In the rows, zero is written as 128.
One turn or mirror swaps these rows in pairs. Which row does each one swap with?
j88: [112 114 173 137 158 115 106 172 143  92 115 107 116 137 107 146 146]
j195: [ 79 117 165 151 134 116 120 166 118 116 125 100  94 124 145 156 151]
j203: [ 95 129 159 113 128 151 153 134 102 106 178 130 107 115  99 125 124]
j470: [117 150 158 151 143 109  84 168 130 128 107 104 113 122 132 132 138]
j733: [105 109 141  99 133 150 137 196 105 135 151  94 111 126 137 116 133]
j551: [104 161 167 150 115 113 115 176 118 142 133  84 106 126 134 122 119]
j146: [147 104 148 139 117 110 114 164 105 133 112 104  93 132 138 101 140]
j7: [120 111 163  98 124 139 102 106 114 104 106 136 101 127 109 134 134]
j649: [134 159 173 141 145 135 106 120 123 127 147 146 118 118  96 126 144]
j124: [ 94 122 135 108 112 144 123 108 114 121 125 142 130 112 132 141 166]
j77: [111 157 183 144 111 126 121 160 107 145 141  78 114 124 134 118 119]
j189: [106 140 143 122 141 155 135 103  98 130 115 138 140 136 110 141 121]
j737: [130 142 127 128  87 133 138 135 121 136 143 139 110 103 103 120 137]
j646: [127 118 187 100 136 136  99 104 108 125 126 120 109 140 108 118 133]
j233: [106 131 149  85 138 167 129 161 109 137 151 117 146 132 127 131 122]
j714: [105 107 130 109 126 117 169 163  91 106 117 151 109 130 125 129 126]
j923: [116 152 175 149 119 115 115 178 105 135 140  84 120 126 137 122 125]
j792: [136 143 124 130  91 137 144 138 128 143 144 124 110 107 102 122 134]
j234: [ 93 107 142 132 126 124 160 149 105 103 165  99  85 115 109 131 108]
j743: [115 105 170 132 154 109 107 178 143 105 109 102 112 125 115 146 149]
j659: [114 149 158 154 148 111  85 165 124 134 106 105 120 120 127 135 142]
j455: [124 120 163  99 161 142 130 128  96 110 115 134 140 141 149 137 155]
j331: [123 135 123 112 124 115 161 169  99 124 124 153 128 142 129 122 127]
j756: [115 105 131 106 125 121 160 164  94 104 118 154 100 123 128 136 120]
j505: [114 109 161  90 123 137  92 121 112 108 101 139 110 123 114 131 141]
j699: [107 112 126 162 153 120 137 161 117 122 117  89  97 146 138 143 123]
j158: [108 110 146  92 128 141 133 187 106 147 141  95 119 128 144 128 125]
j245: [129 143 132 121 129 113 158 164  97 130 121 158 134 142 137 121 126]
j691: [128 150 126 124  92 134 139 126 114 133 133 138 119 103 101 120 128]
j162: [155 102 153 133 146 118 124 169 143 109 129 110  97 127 104 146 153]
j889: [139 122 138 150 147 117 135 157 125 146 118  98 122 149 144 145 156]
j361: [ 78 154 145 109 176 132 116 149 110 107 150 112 112 134 133 125 121]
j955: [ 88 168 138 121 160 108 123 141 101 117 157 111 100 136 130 118 117]
j484: [109 100 146 113 126 149 146 178 104 141 145  81 107 129 135 122 137]
j165: [104 111 171 134 155 113 104 174 142  96 120 103 111 132 111 151 147]
j439: [100 163 135 132 164 104 124 135  99 123 153 114  91 133 132 113 115]
j818: [ 97 136 163 120 128 167 149 129 105 121 174 118 110 122  95 137 127]
j664: [119 100 149  92 127 136  99 113 110 114 101 132  99 128 108 128 133]
j473: [107 157 178 140 112 121 115 169 104 143 139  82 114 124 133 110 125]
j309: [114 103 153  90 126 134 102 112 105 105 104 137 107 123 108 133 142]
j810: [126 129 146 135  99 113 114 111 119 119 100 149 113 121 113 120 136]
j13: [102 104 144 139 170 110 137 133 129 112 136 129  72 137 130 147 141]
j348: [ 77 148 152 103 173 128 111 147 116 105 154 112 120 135 133 125 118]
j445: [116 100 146 112 133 149 138 183 106 138 148  83 101 139 135 119 135]
j704: [ 93 134 154 120 123 140 153 128 110  96 177 120 106 116  97 137 122]
j294: [108 108 164 137 153 107 103 169 143  93 113 111 102 122 108 145 146]
j70: [122 139 158 140 136 128 136  83 101 137 133 125 104 142 114 138 136]
j76: [127 125 138 143  98 114 110 112 110 115 106 148 108 128 111 117 134]
j868: [129 145 126 126  93 129 126 119 118 145 148 140 108 109 102 113 129]
j854: [106 128 165 116 136 156 153 125 106 119 175 128 112 117  89 130 131]

j699 pairs with j189
j455 pairs with j13
j704 pairs with j158
j955 pairs with j331
j889 pairs with j70

